(in the rows, 128 means zero)
Where one turn sends some rows of the set: a few examples, then the rows asked
konef: [113 157 109 130 114 152 102 139 105 108 124 126]
Rurig: [112 171 112 118 114 122 117 117 103 141 124 136]
Ner: [119 153 126 119 122 120 133 102  97 102 140 139]
faz: [105 147 108 146 121 136 111 129  95 116 134 131]
Kozuk: [120 141 115 128 116 135  95 115 112 116 125 122]
pib: [118 164 113 132 112 130 101 108 121 132 144 137]
Ditel: [122 171 136  95 127 140 118 116 122 114 133 155]
dib: [114 156 119 127 129 141 124 152 121 126 134 131]
zov: [108 154 131 109 136 145 128 138  96  98 123 149]
gope: [123 153 109 115 127 125  95 113 113 116 155 145]
Lanal: [128 160 132 116 104 130 116 111 120 130 120 139]
Did: [ 98 158 111 125 144 145 113 134  97 100 147 147]
bif: [104 164 135 126 120 151 134 131 104 114 111 141]
Zipo: [139 151 130 121 130 137 132 116  94 108 138 149]
zuto: [114 179 127 128 132 140 122 132 114  92 136 158]
Nizav: [115 162 114 122 121 137 107  95 121 116 138 162]
Bepa: [106 177 129 113 132 140 134 130 105 114 142 163]
fulo: [110 156 122 120 146 163 112 122 110 103 136 132]
dirip: [113 153 128 135 130 143 134 101  98 114 127 155]
reni: [114 147 132 123 134 153 112 128 115  89 143 150]
Keto: [112 138 117 113 116 134 108 113 104 138 131 128]
Zeli: [113 165 115 106 118 132  95 145 119 116 140 131]
Bikal: [114 161 135 112 134 123 127 105 111 122 143 161]
kida: [111 156 130 119 126 138 123 150  96 113 129 123]
tapi: [ 87 167 114 120 118 138  97 129 123 122 130 137]
vedi: [112 162 125 114 120 134 105  93  96 104 133 155]
gilu: [117 162 122 120 101 111 118 123 107 127 131 154]
belem: [107 165 118 121 126 155  97 143 120 128 127 147]

Bikal moves to pib
Did moves to dirip
tapi moves to fulo
Now these:
Keto moves to dib
kida moves to Bepa
reni moves to Ner
faz moves to bif

Where one turn sends some rows of the set: a few examples, then the rows asked
tum: [116 128 125 134 120 144 130 132 135 134 142 129 125 162]
sutiz: [128 126 139 129 131 109 125 129 134 132 142 158 130 131]
ruma: [124 113 118 137 127 140 141 114 137 131 138 127 133 165]
lat: [121 107 134 131 135 127 124 111 142 132 136 156 133 128]
lagal: [133 100 125 135 150 130 127 111 132 132 129 150 138 137]
nomu: [120 131 129 132 114 123 139 128 138 131 148 134 127 159]
pir: [121 124 122 133 120 134 141 124 136 131 144 128 129 166]
tope: [124 139 127 133 122 125 131 143 129 135 145 134 124 159]
fenaz: [141 128 118 127 137 125 126 127 116 116 108 124 122 107]
nuvo: [138 139 114 127 129 133 129 138 114 116 111 110 117 124]
ligid: [125 119 135 129 121 110 135 115 142 131 144 152 132 137]
lusa: [143 124 118 123 140 131 129 124 119 115 106 118 124 111]
zeper: [123 101 127 133 141 140 126 106 139 132 131 147 134 137]
Fuf: [114 136 133 131 115 131 129 136 138 134 146 137 123 152]
dut: [127 108 132 130 129 116 135 106 142 130 138 152 137 136]
doguz: [138 142 119 122 127 127 131 139 116 116 114 112 116 120]
Nif: [140 129 114 125 135 138 132 131 116 116 107 107 120 124]
medif: [141 128 122 122 137 124 128 127 119 115 109 122 122 107]
Povir: [136 142 117 126 126 126 129 140 114 117 113 115 117 118]
kebav: [128 101 125 133 136 128 137 102 140 130 135 145 138 144]
tiku: [127 102 120 134 134 138 139 105 137 130 134 135 137 155]
Kivi: [139 136 116 124 130 134 132 138 116 117 111 107 119 125]
vol: [132 101 117 138 148 143 130 114 130 133 128 136 136 153]
molo: [115 132 138 128 116 120 126 132 138 133 146 149 125 139]
Zama: [139 132 111 128 134 137 130 132 113 118 108 109 119 124]
Pez: [137 140 119 125 128 121 127 137 115 117 114 120 118 111]
Dazim: [129 114 116 139 141 147 133 125 128 134 131 126 131 166]
sinef: [140 126 111 129 138 137 128 127 114 115 105 112 122 120]
ral: [124 137 136 131 122 113 127 140 132 133 146 147 126 143]
Doku: [140 135 123 122 132 121 128 132 119 116 111 122 120 108]
fedi: [117 115 121 137 130 152 131 122 135 133 135 128 128 161]
Kifiz: [141 125 115 126 139 136 130 126 116 115 105 112 122 118]
nodib: [121 129 134 129 115 113 137 124 140 132 148 145 129 146]
Biren: [132 110 134 132 143 115 124 117 134 132 134 159 136 128]
fafip: [121 104 121 136 138 151 129 111 136 132 130 135 132 152]
Pafo: [119 122 140 128 125 119 124 120 140 132 141 156 130 129]
vis: [138 140 123 122 128 122 130 138 118 116 114 117 118 113]
Lef: [140 134 120 124 132 121 126 131 116 117 111 125 120 107]
Bopig: [124 129 120 137 129 139 134 138 127 134 138 126 126 169]
Kob: [141 124 113 128 139 132 127 125 115 116 105 119 123 113]

Zama moves to sinef
nodib moves to nomu
Now these:
vol moves to lagal
Doku moves to vis
fafip moves to zeper

Where one turn sends some rows of the set: a few examples, then the rows asked
pilub: [132 113 130 133 145 119 104 150 159 154 101 155 116 146 152 140 136 141
 137 115 114  99 138 126 124 116 122]
delu: [145 136 135 121 167 131 124 154 149 127 102 123 105 118 139 128 134 120
 118 113 117 156 151 124 132 138 107]
roku: [126 119 134 121 146 117 102 167 172 134  95 135 112 139 142 114 118 118
 147 122 124 118 140 143 132 157 129]
fomak: [134 123 146 120 136 122 106 143 150 156  85 145  95 134 137 138 129 122
 142 138 117 127 124 131 125 133 100]
zor: [129 109 141 133 161 138 114 170 133 130 113 131 116 111 153 136 153 106
 144 119 123 150 140 133 132 125 109]
vetu: [115 101 129 129 130 133 104 155 154 135 107 126 100 141 149 152 108 118
 124 133 122 143 128 135 128 128 124]
tanet: [144 123 132 133 164 101 113 128 152 143 107 113 135 128 154 135 150 116
 131  97 125 137 154 123 139 140 126]
Difi: [131 121 126 133 146 118 103 145 153 164 101 134 121 147 143 136 133 116
 135 119 119  99 156 122 130 165 117]
guti: [110 116 130 131 132 142 114 152 146 140 102 132 125 130 126 126 130 127
 131  98  98 137 133 115 131 145 130]
litaf: [124 113 138 130 144 122 114 154 149 122 101 124 139 104 155 145 158 109
 126 101 124 133 143 126 127 142 107]
mazos: [133 110 143 141 156 137 114 169 132 134 108 137  98 135 133 123 135 125
 146 122 137 127 133 119 142 122 120]
bozu: [141 122 122 141 167  98 110 136 165 153 103 139 128 139 171 144 140 122
 140 118 112 116 150 129 125 131 120]
muni: [111 116 141 122 134 118 106 164 164 133 103 117 101 133 147 147 131 116
 148 124 102 118 156 128 113 105 109]
Sabap: [117 108 130 127 155 131  94 138 128 140  96 147 132 134 158 138 134 132
 138 133 122 132 162 119 122 126 123]
kan: [142 129 141 127 144 109 128 152 153 135 112 110 119 116 131 132 152 107
 131 112 124 158 144 135 137 135 119]
der: [113  99 135 131 138 122 120 130 156 134 111 136 132 125 147 144 135 120
 117 118  99 129 128 117 144 149 123]
Rad: [130 103 105 135 150  96  89 149 156 137 107 131 114 135 153 148 116 114
 141 125 102 133 152 108 140 133 110]
vove: [114  98 134 123 166 112  96 153 143 154 116 122 114 150 153 135 127 128
 135 118  95 124 154 122 120 112 114]
pumag: [130 109 133 126 150 125 103 147 157 163 106  82 108 126 140 137 134 113
 135 116 114 150 149 124 121 131 120]
zise: [128 124 140 112 130 135 116 168 140 142 101 120 106 127 119 131 151 118
 138 112 121 141 145 142 133 120 115]
fepim: [137 115 129 132 146  98  77 153 157 125 117 116 117 138 152 137 144 127
 142 101 105 142 155 106 140 147 121]
gusi: [129 137 133 138 148 122 101 168 157 158 103 121 104 130 138 133 136  87
 141 104 107 149 142 124 125 154 120]
sen: [143 132 156 107 136 141 105 147 143 137 110 136 102 124 135 115 134 130
 134 121 117 140 138 132 136 130 114]
Bov: [159 113 148 140 155 120  91 173 153 134 119 131  96 133 130 134 131 125
 137 114 137 134 137 111 124 137 123]
pote: [130 115 135 139 137 122 100 140 148 113 112 132 112 118 155 158 162 103
 135 125 116 129 155 119 121 126 105]
nis: [139 108 138 147 152  93 101 142 161 135 122 112 111 144 153 128 128 133
 122 114 113 124 139 113 112 118 119]
fomo: [132 106 124 142 162  97 120 135 168 145  95 150 109 127 148 154 143 117
 133 101 116 130 148 118 118 144 116]
Lozi: [135 113 135 136 141 110 112 145 160 155 118 130 141 118 152 149 145 113
 119 109 108 122 144 122 126 165 115]
tutup: [124 115 127 128 146  99  96 139 170 134 106  99 117 131 157 112 141 119
 138 122 121 134 158 140 118 131 123]
mef: [128 119 133 125 142  99  98 150 156 131  98 134 128 128 139 113 123 106
 147 104 144 136 150 122 129 144 133]
Nov: [112 101 149 122 128 119 114 156 170 143 117 107 111 120 129 136 128 131
 132 114 109 139 139 119 134 117 127]
tavu: [130 114 135 125 138 134 115 173 148 162 105 145 101 139 129 142 135 130
 137 127 107 126 130 136 123 114 113]
maz: [131 116 130 126 145 109 103 164 157 115 102 104 118 142 148 138 132 127
 141 120 111 162 143 129 122 159 116]
tul: [118 135 140 151 130 136 106 156 156 131 106 145 109 126 154 151 146 124
 129 134  97 132 143 122 114 129 115]
vibit: [136 124 137 129 147 140 100 146 155 160 102 116 106 142 156 150 130 100
 135 109  99 116 138 124 125 159 123]
Baf: [136 124 137 143 143 121 110 161 155 149 115 147  97 147 140 122 128 119
 152 137 126 107 146 130 133 143 123]
Lopi: [120 112 148 119 133 140  89 160 148 132 113 107 101 145 152 144 138 125
 130 112 120 154 139 138 126 143 132]
Gugo: [129 101 141 124 142 113  98 129 153 167  99 159 105 135 146 143 143 123
 149 109 112 118 139 126 122 138 121]
Sev: [118 104 124 130 129 122  76 145 156 141 116 137  96 136 159 151 123 112
 134 119 117 118 149 122 141 117 126]
dimi: [146 118 149 151 160 101  92 151 149 151 114 142 115 129 155 145 130 114
 127 129 135 145 144 106 123 130 123]
lud: [125  92 125 122 173 122  95 158 132 133 108 138 120 126 137 132 144 120
 140 132 125 151 158 125 135 132 111]
Napen: [137 120 129 124 166 118 115 140 160 128 113 139 113 116 152 132 151 117
 131  87 116 143 170 126 126 143 126]

fomo moves to Gugo
kan moves to tanet
litaf moves to Lozi
Now these:
Sabap moves to tul
nis moves to vove
der moves to vibit
Lopi moves to maz

